0: [127  62 156 142 219 111 108 243 132 122 120 164 205 185 139  42  64 111
  93  19 125 166  88  72  26 184 122 255  90  66  97  84]
1: [142 115  89 126 152 210 142 163 188  85 125  67 118 140  66 155 126  89
 138  55  85  71 182  90 186  79 158  45 160 204 131  96]
2: [101 114 121 134 114 116 122 105 119 141 148 121 138 117 160 147 142 114
 123 167 122 157 138 141 123 102 138  65 131 136 183 123]
3: [139 139 165 163 113  80 138 143 118 104 101 136 141 109 117 111 135 161
 155 143 187 140  79 184 161 145 119 150 151 113 110 149]
4: [107 114 104  97 136 103 162  68 122 137 148 179 113 157 161  91 149 172
 128 106 144 162  99  94  80 117 147 157 144 121 105 107]
5: [118 157 116 134 145 168 129  91 189  82 167 123 115 181 110  88 143 121
 135 141 120  99 144 125 129 117 110 105 136 117 110 227]
6: [132 111 137 124 111 123 152 146 125 122 110 144 108 130 120  99 119 139
 119  92 149 147  96 105 123 115 154 175 125 147 122  58]
7: [135 191 118  92 104 134 137 125 152 155 138 176 111 119 118 183 165 151
 129  97 136  72 137 147 163  87 140 121 142 138 126 145]
8: [ 94 118 162 156  97 156 123 136 155  75 186  89  67 105  89 189 134 118
  96 150  87  91 149 179 157 197 177  10 166 208 194 112]
9: [123  95 245 191 234 141  55 156 139  92 125 154 108  94 116 146 103  76
  94 117 141  41 112 146 151 181  80 105 179  88 121 220]
10: [ 98 131 132 143 119 117 120 143 132 133 150 118 133 114 156 145 149 126
 126 172 125 150 126 133 122 107 128  58 139 136 192 140]
11: [121 144  81 103 170 175 129 146 123 143 165 208 128 171 153  74 116  73
 118 135 102 133 133 144  65 124 166 148  78  91 157 179]
12: [167 153 153 172 115  82 132 135 132 105  80 127 118 103 106  92 140 140
 162 117 184 116  88 206 159 143 103 155 138  88 127 180]
13: [119 139 101 157 191 151  78 113  66 136 117 169 126 140 161  68  67  73
 109 222 103 166 132  16  54 134 134 156  73  76 144 144]

[126 144 112 142 143 122 135  93 180  81 152 113 110 180 119  48 155 133
 146 113 124 115 129  83 116 115  83 122 138  88  73 246] 5 4 12
[114 154 111 109 155 235 130 104 190  91 186 139 126 193  95 142 111 111
 117 169 119  97 162 169 145 116 159 115 135 165 146 169] 5 7 11
[122  40 177 163 143 187 121  82 134  77 149  49 128 110  65 179 115 134
 111 180  71 104 154 202 192 184 139  55 169 219 116 125] 8 2 1
[104  27 197 146 131  68 150 149 123 115 123 140 122 114 124 139 123 176
 155 122 182 179  62 178 170 112 130 145 191 178 108 167] 3 12 6
[117 153 122 112 135 130 134 149 120 149 155 183 103 141 154 108 133 118
 122 131 123 133 119 146  96 128 138 145 103 102 138 168] 11 4 10
[ 88 113 173 143 176 208  70 115 170  81 173  55 110 152 111 185  96  53
  98 183  80  95 182 219 184 186 114  54 161 181 159 100] 8 2 10
[110  94 182 135 129  77 140 100 131 129 105 112 148 124 134  95 113 111
 115  97 152 153  88  95 143 135 131 167 152 145  95  69] 6 4 3
[133 116 135 128 185 139  98 121 119 153 122 161 179 144 147 117  89 111
 111 103 109 140 139 114  93 151 113 191  72  87 154 136] 11 6 13
[127 124 123 122 170 106 141 148 137 117 137 117 126 159 148 103 135 101
 139 162 127 154 126  95 110 152  90 172 106  95  81 176] 5 4 3
[147 132 103 121 116 155 148 159 121 122 119 169  85 136 120  94 119 136
 117  98 135 132 110  95 103 110 163 174 105 133 151  68] 6 4 11
[ 97 213 194  65  67 107 145 128 133 160 197 105 128 130 127 191 162 215
 117 120  98  87 173 245 201 190  73 161 135 189  95 100] 7 3 10
[119 183 168 106  77  72 151 131 129 158 144 170  66 100 140 176 176 204
 132 106 155 106 103 156 159 120 107 139 146 125 103 147] 7 3 12
[125 115 113 115 141 170  97 114 111 146 134 130 180 122 132 135  92  78
 116  81  95 124 168 114 133 118 132 119 123 149  31 106] 6 2 7
[155 104  93 136  71  95 149 118 119 156  79 105 125 100 101 150 117 126
 154 114 152 165 108  61 140 112 150 148 131 146 130 102] 6 2 4
[ 90 133 111  96 127  82 158  71 120 139 158 184 146 153 200  71 169 171
 120 130 142 165  92  84  46 114 146 134 142  94  94 101] 4 6 2
[146  99 120 132  84  83 152 135 114 151  91 123 117  91 113 143 129 162
 149 105 159 152  94  89 140 116 139 139 142 152 124 114] 6 3 4
[170 181  98  98 103 183 141 118 166 106 112 164 146 140  80 140 139 143
 134  76 138  47 152 140 181  92 149 144 144 136  96 192] 7 5 12
